In the rows, zero is written as 128.
Named moves (each a turn or a mirror), then the moves between two rows, first move first; the first pair answered
V (before -> after):
[112 132 132 112 126 137 110  90 145 157 104] -> [125 133 116 104 124 120  94  97 114 134  96]
[121  88 100 186 141 124 182 159 111 144 189] -> [131  87  90 180 137 108 170 165  82 124 183]
[126 130  99 120 113 127 162 151  76 129 122] -> [113 126 116 134 119 148 182 141 119 163 133]
[ 98  75  72  89  88 126 142 100 113 125 122] -> [ 90  74  82  94  93 140 153  95 140 144 125]
T (before -> after):
[110  99 115 126 101 123 128 135 196 160  99] -> [131 135 114 119 146 107 102 151 151 157  63]
[121 103  89 107 113 120 108 113 139 165  89] -> [129 153 118  99 153 136 102 101 119 159  83]
[133 114 117 117 110 103  91 145 130 108  69] -> [125 170 165 116 141 141  98 118 133  97  89]
[144 135 118 106 112 104 101 133  88  77 131] -> [137 155 144 104 114 131 112 112  97  74 157]
M (before -> after):
[117 146 145 124 145 132 124 109 157 136 117] -> [108 113 103 127 145 127 148 125 115 140 136]
[109 109 133 119  89 168 136 112 193 148 174] -> [136 106  97 133 104 127 140 141  81  88 199]
[123 106 110 130 149 134 154 156  97 170 128] -> [153 160 161 134 157 116 111 145  98 122 113]
[155 138 169 177 146  95 102 147 123  99 133] -> [118  98 153 165 131 128 136 132 186 167 129]

(2 to 3 moves a pair)
[154 120 131 142 128 111  87 145 133 131  86] -> [127 126 164 144 105 151 114 108 167 114 142] | T V T
[125  81 104 131 124  72 143 140 129 118 129] -> [112  83 122 135 115  97 159 120 155 114 157] | T T T
[127 159 170 153 136 116 113 129 162 131 119] -> [134 158 139 148 165 102 113 150 116 135 105] | M T M
[153 124 130 178 140  90 118 171 123 142 114] -> [151 165 160 169 156 112 118 149 112 121 131] | T V
[143 127 110 138  86 111 115 173 123 159  99] -> [123 172 163 141 110 159 137 138 151 166 130] | V T T
[147 130 112 148 117 105 102 139 163 160  87] -> [124 117  82 143 146 133 146 137 129 184 114] | T M
[ 89 135 126 101 153 182 168  96  94 130 167] -> [104 154 120  97 177 169 150 112  67 130 138] | T T T
[127 138 103 106 116 126 117 126  86  94 129] -> [112  93  90 127 112 126 136 143 142 159 117] | V T
[142 149 137  98 103 130  92 113 115  70 118] -> [124  87 113 120  80 121 109 131 177 132 109] | V T
[132 114 116 144 108  83 135 159 128 128  99] -> [127 141 111 116 131 100 130 148  94 123  88] | T M V
[137 102 126 154 105  86  99 158 110 120 121] -> [108 106 130 138 127 126 117 143 155 182 101] | T M T
[142 142 158 151 144 109 107 146 164 138 105] -> [128 135 128 145 176 120 135 159 119 161 109] | M T
[146 130  93 111  81 115 113 118 160 123 101] -> [131 152  99  97 122 146 127 109 158 158  92] | M T M
[131 145 148 145 157 117 109 140 124 132 114] -> [118 113 120 142 136 121 137 136  95 116 156] | T M V
[138 146 156 177 156 126 149 130 158 102 162] -> [134  90  96 173 144 100 151 160 147 134 136] | M T
[149 111 100 159 131  97 132 148  75 100 138] -> [112  78  91 148 118 130 161 134 143 166 132] | M M
[159 155 138 126 137 114 117 123  89  93 121] -> [121 101 102 132 138 143 175 126 114 158 143] | M M V
[100  99  72  95 134 160 161 127  98 169 143] -> [115 109  69 100 140 143 152 133  59 137 151] | M M M
[137 138 142 110 102 128 111 108  96  71 142] -> [132 151 168 130 118 141 127 106 115  82 165] | V M M
[118 120 110 113 110 121 120 118 150 106 104] -> [124 142 113 107 139 122 117 122 118 100 101] | M T
[133 121 130 134 148 117 107 147 158 169  76] -> [148 155 134 119 152 111  87 137 107 116  80] | T V
[138 104 147 145 142 141 159 145 142 168 143] -> [154 136 178 148 144 135 132 138 155 149 129] | M M
[138 178 197 144 174 135 129 148 142 174 118] -> [150 144 118  91 135  94  91 162  67 139  72] | V M V
[116 135 132  94  87 184 119  86 154 148 122] -> [133 126  90  98 111 158 131 113  52 116 139] | M T
[138 187 145  97 161 166  99 136 105 133  89] -> [103 158 124  83 139 207 141 112 116 143 134] | M V T
[131 123 108  99 106 120 110 121 134 123  94] -> [132 116  97 115 119 113 131 138  91 110 122] | M V M
[133 148 165 186 163 108 147 159 170 158 108] -> [132 112 125 192 157  98 172 177 123 146 140] | T M
[145 103 133 164 129 103 137 139 176 182  91] -> [143  87 114 163 131 105 151 146 159 184  98] | M M M
[155 119 135 137 168 107  81 182 115 147  61] -> [109 101 112 135 194 161 157 168  91 176 123] | M T M
[134 156 185 165 161 136 140 128 147 132 133] -> [149  98 127 169 136  86 125 167 136 143  98] | T T
[ 97 140 129 120 153 177 169 106 119 150 158] -> [106 103 113 134 105 152 169 109 119 112 186] | M T
